(in the rows, 128 means zero)
One turn moves every row onto another: examples first, then more rows asked
K_181: [160 116 104 114 115 114 100 136 107 123 126 151 138]
K_539: [155 135  97 131 115 118 127 141 142 110 139 146 128]
K_825: [144 137  83 166 128 136 102 141 114 108 127 132 138]
K_375: [154 135  98 143 123 112 113 147  90 134 119 140 143]
K_392: [160 122  98 142 112 116  79 134 144 109 134 163 143]
K_541: [143 124  90 157 116 106 101 106 136 108 132 157 123]
K_101: [176 127 123 140 120 122 111 127 126 110 130 128 151]
K_945: [134 150  97 151 113 137 104 135 125 102 139 137 132]
K_268: [170 120 101 146 132 102  70 132 111 130 123 138 145]
K_323: [154 137  97 127 119  98 105 147 130 146 144 137 134]
K_993: [142 117  78 155 153 114  87 129 116 120 135 147 132]
K_167: [152 132 118 165 142 133 103 146 120 126 118 144 155]
K_679: [142 147  78 151 117  93 100 127 126 106 126 135 128]
K_316: [165 126 100 159 118 133  85 118 133 123 148 136 118]
K_746: [137 139 111 169  98 110 117 128 130 126 133 141 141]
K_78: [164 145  91 153 119 124 116 129 125 122 114 125 124]
K_850: [149 113 115 164  99 116  89 143 114 134 139 145 139]
K_988: [141 139 132 151 140 105  86 130  99 117 147 144 140]
K_695: [154 129 125 146 124 106  89 151 122 148 148 154 132]
K_698: [136 130 110 158 143 117 135 129 118 120 131 143 135]
K_975: [140 138 131 152 116 102 112 136 127 118 122 163 150]
K_984: [153 134 122 154 124 146  94 146 109 127 145 138 132]
K_129: [140 135 115 136 126  80  91 116 127 109 138 155 137]
K_88: [146 151 119 143 134 132 112 141 102 118 145 130 136]
K_72: [136 127 125 158 127 119  88 137 143 125 120 159 145]
K_543: [157 128 137 126 133 110  93 133 110 121 147 144 141]
K_799: [140 141  94 138 130  87 105 151 112 137 126 149 124]
K_784: [155 120 105 147 135 107 108 121 145  99 136 127 151]
K_932: [158 108  98 126 136  88  98 129 118 117 144 148 141]
K_284: [175 123 110 141 136 117 104 137 115 112 108 126 135]
K_845: [159 155  98 155 140 103 110 129 139 127 135 133 115]
K_298: [146 124 107 151 146 121  79 136 108 124 129 172 132]
K_942: [142 135  85 139 118 108  85 130 125  89 131 134 140]
K_57: [147 135 116 168 133 105  96 126 104 148 129 138 123]
K_712: [141 136 104 136 140 116 103 114 133 112 126 173 130]
K_471: [148 114  87 153 144 107 111 121 116 112 143 156 153]
K_787: [148 138 110 140 120  87  71 129 112 109 142 139 128]
K_18: [156 123 103 177 142 108 103 140 122 117 133 122 152]
K_274: [168 133 105 133 132 109  82 132 139 123 145 140 109]
K_726: [161 134 103 169 111 116 101 119 119 126 138 153 106]

K_679 goes to K_825
K_375 goes to K_298
Now these:
K_988 goes to K_787
K_18 goes to K_850
K_72 goes to K_323
K_932 goes to K_541
K_698 goes to K_57
K_993 goes to K_316

One turn moves every row onto another: examples first, then more rows asked
K_924: [119 128 130 139 140 131  95 136 147 137 117 124 127 104 130 138]
K_508: [141 134 138 135 117 145 123 126 120 127 102 133 140 111  99 133]
K_58: [159 129 134 132 148 148 122 117 123 127 131 131 121 124 123 128]
K_581: [113 126 158 120 113 127 133 134 122 130 116 103 134 153 124 120]
K_764: [144 142 122 136 153 114 125 119 121 128 137 123 107 114 125 137]
K_518: [135 136 108 142 148 128 111 120 122 137 122 135 122 102 124 128]
K_488: [159 126 147 131 121 132 129 121 131 135 136 133 127 130 142 125]
K_182: [ 91 139 140 121 144 122 111 139 140 128 114 107 133 121 114 132]
K_11: [124 135 124 119 143 132 141 138 141 113  91 123 131 141 112 127]
K_440: [119 113 138 103 121 117 138 137 120 111 127 112 138 146 125 121]
K_53: [126 114 115 120 128 112 130 111 115 101 128 116 137 117 120 117]
K_985: [124 123 138 124 115 112  97 121 125 133 147 115 130 120 136 128]
K_806: [ 87 113 141 141 112 125 126 136 135 138 117 119 136 129 121 121]
K_198: [142 142 122 128 126 114 142 131 114 131 132 144 146 121 104 129]
K_364: [ 89 117 128 142 139 142 120 131 127 130 112 118 130 122 101 124]
K_243: [136 119 137 143 114 119 124 110 143 128 124 127 127 118 149 117]
K_366: [104 118 137 132 142 127 127 126 131 140 141 110 116 137 151 124]
K_830: [119 146 133 125 154 136 132 132 122 125 103 114 130 119  90 130]
K_989: [125 124 145 130 119 139 155 116 103 130 127 119 129 144 120 121]
K_345: [124 139 158 136 112 124 113 134 126 140 148 121 126 128 112 137]
K_824: [126 119 130 129 118 129 118 100 119 107 104 107 134 121 120 116]
K_240: [124 129 125 125 127  98 121 128 122 126 158 126 136 119 124 127]
K_529: [148 127 131 120 112 130 126 127 100 140 125 140 144 122 118 129]
K_144: [131 130 137 130 160 149 111 135 124 136 144 124 118 129 113 135]
K_197: [130 151 111 140 150 113 124 129 142 128 123 137 128 114 111 132]
K_900: [111 124 137 129 148 154 125 142 114 137 124 124 130 135  95 132]
K_795: [123 124 132 121 115 103 125 125 123 128 135 129 130 130 158 133]
K_160: [106 122 127 115 144 117 120 134 149 108 117 105 121 138 132 125]
K_50: [ 99 128 143 110 115 124 131 138 124 125 100 119 152 134 123 127]
K_827: [109 121 120 124 120 115 123 110 128 109 102 123 140 117 143 124]
K_745: [123 149 135 123 141 117 132 155 148 138 121 132 130 142 117 137]
K_553: [134 149 146 122 148 124 134 146 117 143 136 120 119 131 105 141]
K_324: [153 131 125 124 125 117 145 117 105 124 124 135 126 126 134 133]
K_665: [125 139 126 136 145 144 148 134 119 136  91 124 125 134 111 121]
K_303: [115 112 138 143 101 125 138 117 133 128 105 126 139 123 132 115]
K_727: [121 142 135 131 144 126 125 154 125 161 132 133 123 134 128 133]
K_596: [124 119 145 118 128 141 129 156 126 151 112 132 142 135 136 135]
K_411: [ 99 135 134 141 149 126 117 127 143 128 112 100 112 133 129 120]
K_270: [121 113 116 132 149 147 136 117 124 126  96 122 130 120 138 121]
K_560: [121 132 130 150 132 130 119  96 123 115 132 112 114 113 114 123]

K_50 goes to K_553
K_985 goes to K_411
Now these:
K_366 goes to K_924
K_144 goes to K_243
K_440 goes to K_745

One turn moves every row onto another: examples first, then more rows asked
K_374: [148 121 134 126 114 151 130 123 127 130 125  95 157 148 132 141 123 119
 145 147 128 127 123 137 151 114 139 136 120 139 133 122 145]
K_792: [148 130 143 115 134 148 120 125 122 118 120 100 152 138 133 129 117 120
 153 134 113 113 125 130 144 117 139 129 101 140 130 122 139]
K_465: [150 138 144 117 141 128 133 143 121 147 135 107 132 113 121 108 128 117
 110 136 133 160 155 104 138 113 161 129 127 138 129 146 110]
K_928: [125 126 145 114 121 125 127 151 152 102 130 111 126 129 128 131 119 132
 123 143 115 112 139 133 129 122 137 137 112 140 124 135 156]
K_410: [117 130 116 117 168 135 126 126 120 140 121 143 160 120 129 134 125 144
 126 145 117 140 139 129 145 121 133 119 108 132 128 127 157]
K_483: [118 114 105 117 137 134 134 133 122 156 143 129 153 124 117 133 116 126
 136 145 138 138 156 128 127 125 132 114 110 136 131 140 166]
K_500: [140 124 146 121 122 101 137 138 131 166 136 107 116 111 123 134 117 138
 138 109 127 140 158 109 137 131 126 125 135 144 146 141 113]
K_64: [149 137 141 122 122 144 150 126 149 159 129 138 135 110 143 121 108 129
 136 109 146 136 130 131 122 116 129 121 130 143 148 124 113]
K_839: [159 137 136 118 143 123 135 143 119 146 134 105 141 122 128 109 129 111
 113 130 132 153 155  97 136 110 163 130 122 133 123 148 115]
K_434: [124 116 145 121 106 161 132 123 138 133 132 103 145 135 125 131 122 126
 141 136 147 129 131 140 153 124 147 129 119 134 140 118 139]
K_311: [112 120 111 114 153 135 133 128 126 146 133 143 164 124 130 128 123 134
 130 127 138 131 153 121 138 124 140 113 101 123 125 132 163]
K_723: [148 138 141 123 142 131 137 139 124 148 130 110 138 118 127 113 134 123
 103 139 136 166 149 106 148 110 164 134 133 133 128 141 111]
K_733: [141 137 135 116 146  90 132 153 101 116 125 119 154 126 142 119 126 145
 124 129 122 122 149 137 139 128 145 128 146 126 154 126 133]
K_619: [153 131 138 130 140  97 140 129 131 156 116 117 147 131 150 146 134 146
 126 104 119 139 141 104 160 117 129 138 137 127 133 132 117]
K_647: [136 124 123 140 136 128 125 115 129 151 121 141 124 114 129 145 112 151
 121 129 115 132 154 118 112 149 146 110 124 156 119 133 133]
K_423: [129 131 137 114 136  94 136 153 108 119 132 122 151 123 140 113 124 144
 125 117 139 120 158 135 137 133 152 123 142 120 154 126 133]
K_356: [146 121 110 148 132 125 133 111 132 152 118 142 146 131 143 154 122 148
 116 124 123 132 150 113 120 140 149 117 128 144 111 131 142]
K_688: [141 128 145 131 130 105 139 131 133 164 122 112 126 117 131 146 130 151
 124 124 122 155 141 118 158 124 125 138 150 141 146 132 112]
K_607: [133 123 121 147 133 131 131 110 135 153 117 145 135 120 136 152 120 157
 111 130 123 140 149 121 124 146 149 117 133 149 118 127 135]
K_503: [176 144 129 127 134 133 147 126 138 154 119 130 149 124 153 133 111 123
 138 121 124 133 119 128 122 105 121 130 131 147 140 127 119]
K_199: [144 129 128 121 130  90 137 154 101 125 132 110 153 130 136 126 125 140
 125 140 128 129 150 142 137 127 142 131 156 130 156 130 138]
K_286: [133 122 136 117 117 122 131 150 152 104 131 109 137 139 135 135 123 127
 122 142 119 111 139 129 129 117 138 140 113 135 119 136 163]
K_34: [157 137 135 123 143 126 138 139 123 146 129 109 149 126 133 114 136 116
 105 132 135 159 150  99 146 107 164 135 129 128 122 143 116]
K_769: [148 123 113 142 134 122 127 116 127 150 122 138 137 125 136 148 114 142
 126 123 115 125 156 111 108 143 146 111 120 152 111 137 140]
K_469: [132 123 130 119 122  95 141 154 108 128 139 114 149 128 135 120 124 140
 125 128 144 127 159 140 135 131 149 126 153 124 157 130 138]
K_310: [126 122 138 120 114 126 134 147 158 106 129 114 139 139 138 138 128 133
 115 141 128 117 136 132 140 117 141 142 119 130 121 131 161]
K_995: [162 135 130 131 117 141 153 125 146 163 127 130 145 122 147 134 113 126
 132 123 142 143 123 135 127 110 125 131 141 146 146 126 120]
K_741: [153 127 138 120 133  94 138 135 130 157 129 112 136 125 142 133 122 132
 140  89 125 126 157  95 139 123 131 126 123 130 132 140 119]
K_400: [162 146 141 118 139 136 143 127 141 150 122 137 139 112 149 120 106 127
 141 106 128 127 127 125 118 113 126 121 119 145 142 124 112]
K_412: [123 123 110 120 153 133 127 130 115 150 131 129 150 120 116 139 119 136
 131 164 116 145 142 135 134 123 126 120 117 145 135 136 160]
K_694: [117 124 147 117 119 129 130 148 157 103 128 116 128 129 132 133 124 139
 115 144 124 119 136 137 139 122 141 139 118 135 126 130 155]
K_697: [125 127 154 110 127 157 122 125 132 122 127 108 140 126 126 119 114 126
 150 123 132 116 134 133 145 126 146 121 100 136 137 117 132]

K_469 goes to K_423
K_741 goes to K_619
K_503 goes to K_995
Now these:
K_310 goes to K_694
K_839 goes to K_34
K_374 goes to K_434
K_769 goes to K_356
K_311 goes to K_410

